The same turns and mirrors carry the whole set onto itself and the rows of a family onto each other. Which other rows belong to the same family as each row named below? List them in the order they appear above.
These 16 rows form 4 families of 4 rows each.
vak: [ 13.9   8.8  44.7  -4.4 -19.8   6.5  13.8 -13.2]
Bisi: [ 12.1   7.3  46.0  -5.2 -16.1   7.1  12.6 -16.3]
rad: [  8.5  -4.7  39.1 -28.0  -7.1   7.3   2.6  -4.6]
lesa: [ 24.6  21.8  37.8   5.0   7.3 -12.5  -9.5  25.3]
Buten: [ 15.2  15.9  37.1   8.4   3.1   9.2 -31.8  17.0]
sepi: [ 21.3  22.9  36.5   5.2   5.2 -10.4 -10.5  28.1]
maz: [ 18.1  15.5  37.9   9.4   3.1   9.0 -30.6  18.4]
zeluf: [ 16.1  15.8  40.5   8.8   5.8   8.6 -29.6  17.7]
nele: [ 21.0  22.3  37.1   5.5   8.2 -12.4 -11.0  25.8]
ror: [ 10.1  -4.7  37.2 -27.6 -11.0   6.9   4.7  -3.3]
folil: [ 15.4  13.1  39.1   8.1   6.8   8.5 -31.4  16.4]
Pes: [ 23.4  23.6  34.8   6.0   4.5 -11.7  -9.2  26.2]
Topa: [  7.1  -4.7  35.8 -27.3 -10.0   6.7   2.7  -2.9]
bam: [  9.3  -4.7  37.1 -27.0  -7.7   6.9   5.7  -5.2]
Fab: [ 13.5   7.9  43.5  -5.3 -17.5   8.6  13.4 -14.7]
reto: [ 15.3   8.3  46.7  -4.4 -16.7   6.6  13.0 -15.4]

Which other rows belong to the same family as ror? Bisi, maz, nele
Which other rows belong to the same family as Fab? sepi, zeluf, bam
Which other rows belong to the same family as folil? vak, rad, Pes

